One turn sends every row of this set to another row. A few are shown first. Where does it send the rows asked after them?
D: [  5 -11 -12   4   4   6  -3  14  -7  -3  11  13  -4 -29 -19   0  -8  -7
  17   9  17 -13   1  -3  11  15  -1  18  10 -20  -7  -4   3 -10   5  -7
 -14  10]
C: [  3 -14 -14   3   3   6  -5  17  -6  -6  10  13  -5 -29 -22   2  -9  -5
  17  11  16 -13   0  -6   9  20   1  17  10 -18  -8  -3   3  -7   7  -5
 -11  10]
T: [ -3 -18  -5   0   4   9 -13   4  -2   7  -2   8 -14 -15 -24   3 -20   6
  17   8  15  -2  -1  -8  -3   9  -4  12  10 -10   7   5   9  -6   2  -5
  -8  -1]
H: [ -8   2   2   2   6   5  -7  -3  17   6 -16   4   9 -10  -4   0 -15 -11
   4   0   5  -2 -11 -14 -11  24  -3  -5 -22  -1  -1   2  14  -7   6 -29
   8   9]
E: [ -9  -2  -7   4  -4  -6  -3   0   4  17  10 -25   0  -8  -6   6 -11 -14
  16   0   4 -22 -11  -5  -8  25   1   6  -6  10 -11   5  24 -21 -11   2
   4  19]
L: [ -8  -2   2   5   2   2  -5  -2  14   8 -16   3   8 -12  -1   0 -15  -9
   2   5   7  -4 -12 -17 -10  22  -1  -7 -21   0   2   3  15 -10   7 -30
   7   7]
W: [ -7   3   4   3   4   4  -4  -5  13  11 -14   3  10 -11  -2  -1 -15 -10
   2   0   7  -4 -10 -13 -10  19  -4  -5 -23  -3  -1   2  14 -11   6 -32
   5   7]
U: [ -3 -14  -3  -2   5  11 -13   3  -3  10   0   8 -12 -14 -23   1 -19   6
  17   5  15  -1   0  -5  -4   7  -6  12  10 -11   6   5   9  -6   1  -6
 -10   0]
F: [-10  -4  -7   5  -6  -9  -3   0   3  18   9 -25   1  -8  -4   7 -11 -13
  15   2   5 -25 -11  -7  -7  23   1   6  -6  10  -9   5  24 -23 -10   1
   4  19]
Q: [ -9  -7  -6  -1   1 -17   6   8  13  -3  11   1  23 -17  -2  -9  -9 -16
  24  -5  10 -20 -11  -8   4  38  12  -3  -9 -11 -11   0  17 -13   3 -15
   3  24]
G: [ -7  -4  -4   1   2 -18   9   7  10   1  13   1  24 -18   0 -11  -8 -16
  23  -7  12 -21 -10  -5   5  32   9  -5  -9 -13 -10   0  19 -17   1 -19
   0  24]
K: [-11  -5  -8   4  -6  -8  -5   1   4  16   8 -25  -1  -9  -4   7 -12 -13
  16   2   4 -23 -11  -8  -8  25   2   6  -6  10  -9   6  24 -20 -11   3
   6  19]
Z: [ -3 -17  -3   2   3  10 -12   5  -4  11  -1   7 -13 -16 -22   3 -20   6
  15   8  16  -2   0  -7  -3   5  -4  11   9 -11   9   7   9  -8   2  -7
  -9  -2]
P: [  4 -16 -13   5   2   3  -2  16  -8  -3  11  12  -5 -31 -18   1 -11  -6
  16  13  18 -15   0  -7  10  17   1  16  10 -19  -6  -3   4 -10   7  -8
 -13   8]
Y: [ -8 -10  -6   2  -1 -21   9   9  12   0  12   1  22 -19   1  -9  -9 -14
  22  -2  11 -23 -11  -9   5  34  12  -6  -9 -11  -7   0  19 -17   4 -18
   2  22]

U goes to Z
D goes to P
Now these:
Q goes to G
W goes to L

One turn sends every row of this set to another row. A few are shown first. Where does it send the rows asked after them?
rukad: [ -9   1  11  18  -4  -4   1   5  10   3  -3  15   3   3   7  13  26   5
  -1   8 -13  15   6  -4  -1   3 -14  10  15   3  14   0 -15  -1  -7   6
 -25   2   4   6   4   6  17 -13   3   3 -20  11]
visi: [ -4  12  13  -5  -3 -19  -8   7  -6  -2   4 -10 -22  -9   3   9   7  17
   0   6   4  -3   6  -9  17   0 -18  -2  15   4  -4  19  -3  15  -8  -1
 -10  -1   6  15   4  -1 -12 -13   8 -10 -16  -6]
nimo: [ 15  -9   8  13  -8  -1   1  -4  -5   4   8 -10 -12   3  18   7   9  13
   5   9   5  11  -3  -6  -9  -9  -8   9  -4  13 -12   6  11 -10 -14  -2
  -6  -4  20   1   3   8   9 -13  20   6 -24   5]
goru: [ 11  -1   2  -5 -12  10   3  -4  -7   1 -19 -12  -1   5  11  -3  24  -6
 -10  19 -13   2   1 -13  -1  -7  -6   7  16   7  -1   7   2  24 -10   9
 -22   7   1  -4   6  -7   3 -12  22  13  -8  -3]
foveb: [ 12  -4  24   3  11 -10   1   1   4  -3  -5 -10 -14  -7   9  -1  20  14
  -5  21  -3 -11  10   4   7  -9 -13  -9  21   5  -6   8  -1   2  -2   3
 -13  30   8   7   5   8   9  -5 -12  11 -12  -6]
Soket: [ -2  11  14  12   4  -9  -1 -21   6 -11 -11  -7  -1   9  19  -7  12  -5
  -5  -3 -10  -8  -9  -3  10  -4 -20 -16  16  -8  -5   9   9  15   0  10
  -3  -3  10   8   5  -4  16   4   5  -1 -10   6]
Vopa: [  6  15 -15   9  15   0  -8   8  13  -1 -10 -15 -20  -1  -1  -7  12   3
   7  13  -6  -5   9  -6  10 -22  -8  -2  18  -3   2  12  17  -2  -6   6
  -7   5   1   6  13   6   7   4   4   9  -9   4]
Fuda: [ -3  12   9  -5  -3 -15   0   3  -6  -2   1   4 -21  -8  -2  10   8  17
  -1   6   0   3   5 -15  19  -2 -11   6  15   1  -4  18  -4  16  -4   0
 -15   6   6  13   5  -5 -18  -8  14 -11 -12   0]
loz: [ -3   1   3  -1  13   2   3 -19   9   0   8  -5  -2   0  -2   9   9  -1
  -3  13  -6  11  11   2  -6 -12 -12  16   2   0   8  33  -4   4  -1  -2
   4   5  -5   3  11 -11  15 -14  18   3  -3   5]
Timu: [ -1   6   1   3   9   3  -3 -17   7   2  10 -12 -13   2  -2   8   4   4
   4  10  -3  15   8   4  -4  -3  -2  14   0  -3  10  31   2   1  -9   0
   7   9  -6   2  10  -5  12 -10  21   1  -6  11]
fip: [ 13  -6   3  -5 -17   6   3   1  -6  -2 -15 -16   0  -1   7  -6  27  -9
 -10  15  -8   4  -1 -14  -5  -3  -6   5  17   5  -2   7  -3  19 -12   7
 -21  10   3  -2  10 -11   7  -9  18   9  -4  -4]
mek: [ -8  15   7  -8  -4 -15   3   0   1  -2   3  -4 -19  -8   4  10   9  13
   4   8   0  -1   6 -17  16  -1 -14   5  18   3  -6  16  -7  18  -5  -4
 -13   4   3  18   7   1 -15 -13  11 -12 -13   0]
sir: [  2   9   9  11   4  -6   1 -18   5 -11  -6  -7   0   8  17   0  11  -4
  -7  -5 -14  -5  -9  -6  11  -8 -17 -12  17  -8  -6  10  -4  11   3  13
   0   0  17  13  -1 -15  12   1   1  -5 -12  10]
tate: [  7  15  -8   9  20   4  -7  10   9   0  -8 -14 -23  -4   2  -1  11   3
   4  11  -6  -4   9  -2   8 -18  -5 -10  21  -9   3  14  11  -4 -12   6
  -9   6   4   4  18   6   5   7   0   4 -15   5]
Nubu: [ -5  14   9   1  -1  -6 -13   2  -1   0  -2  -7 -23  12   7   8   3   3
   2   5  -6  13  -2 -14 -12 -16 -18   8  12   7  -3  11   7  -5   9  -8
  -4  -9   6  12   4  17  17  -6  -2  13 -19  -5]
Vum: [ -1   7  12  12  -1  -7  -4 -24   7 -10  -4  -5  -1   7  14  -1   9  -3
 -11  -3  -7  -5  -8  -6  11 -10 -22 -13  14  -3  -6   9  -6  13   3  14
  -6  -5  17   9   0 -11  13   0  -2   1  -7  13]
Febo: [ 14 -14  10  10  -5  -8  16 -16  12  -8  -8   1  -5   8   5   3  14  17
   2   5 -18   4  -1   6   1  10 -14  -1  15   9 -12  15   9  -7  -2   2
  -6   6  -7 -10   3   9   8   4   5  16  -7  -2]
buf: [ 20  -7   5  -6 -11   9  -2   1  -1  -2 -18 -13  -4   4  15  -5  33  -5
  -6  17  -7   5   0  -7  -4  -5  -2  -3  14  10   1   3  -1  18 -17   7
 -15  10   7  -3  10  -2   2  -8  20   9 -12  -5]
les: [ -5   5  12  14  -2  -4  -3   4  10   2  -3  14   5   3  10  18  29   7
   0  10 -12  15   2  -8   5  -6 -12   8   7   8   9   1 -17  -4 -13   6
 -25   5   4   8   5   4  18 -14   0   2 -21  10]
Remuz: [ 12 -12  14  13  -8  -4  14 -12  12  -1  -7   2  -6   6  10   3  16  21
   3  10 -18   4  -4   3   2  15 -12  -1  20   9 -11  12  15  -2  -8   3
  -4   2  -5 -11   0   7   5   2   9  10 -11   0]
gogu: [ -6   3   4   0  10   1   5 -18   5  -1   4  -9  -6   0  -1   6   6   0
   3  12   1  10   9   2  -6 -13  -4  14   1   5  12  30  -8   1  -5  -4
   5   5  -5   0   9 -13  15 -16  18   4  -7  12]
defo: [ 13  -8  26   1   5  -9  -2  -5   5  -2  -4 -11 -14 -11   7  -2  17  12
  -8  19  -4 -12   5   5   6  -3 -13 -11  26   4  -4  14   2   4  -6  -2
 -11  26   5   1  13   5  11  -5 -12  11 -12  -4]
Kog: [ 19 -10   2  11 -10   0   2  -2  -6   5  10  -5 -10   0  16   0   5  15
   8   8   3  15   3  -5  -3  -7 -10  11   1  10 -15   9   8  -8 -10   3
 -11   2  19   2   2  13   5 -13  23  10 -21   5]
binu: [ -4  15   4  -2   4  -2 -13   0   0  -2  -2  -9 -20  11   5  10   6  -1
   0   7  -1   8   2 -17 -16 -12 -15  10  15   2  -3   9  10  -3   1 -11
  -5 -13   2  13   8  19  11  -1   0   9 -22  -7]
Pez: [ -8  -2  13  15  -1  -8  -5   2  14   0  -2   9   5   0  10  20  23   3
  -4   5 -11  21   5  -2  -3   2  -8   9  13   5   7  -2 -10  -5 -11   1
 -19   3  -1   1   8  12  19 -17  -3   3 -23   1]

gogu goes to fip
nimo goes to defo
Now these:
loz goes to goru
Vopa goes to Kog
Pez goes to Soket

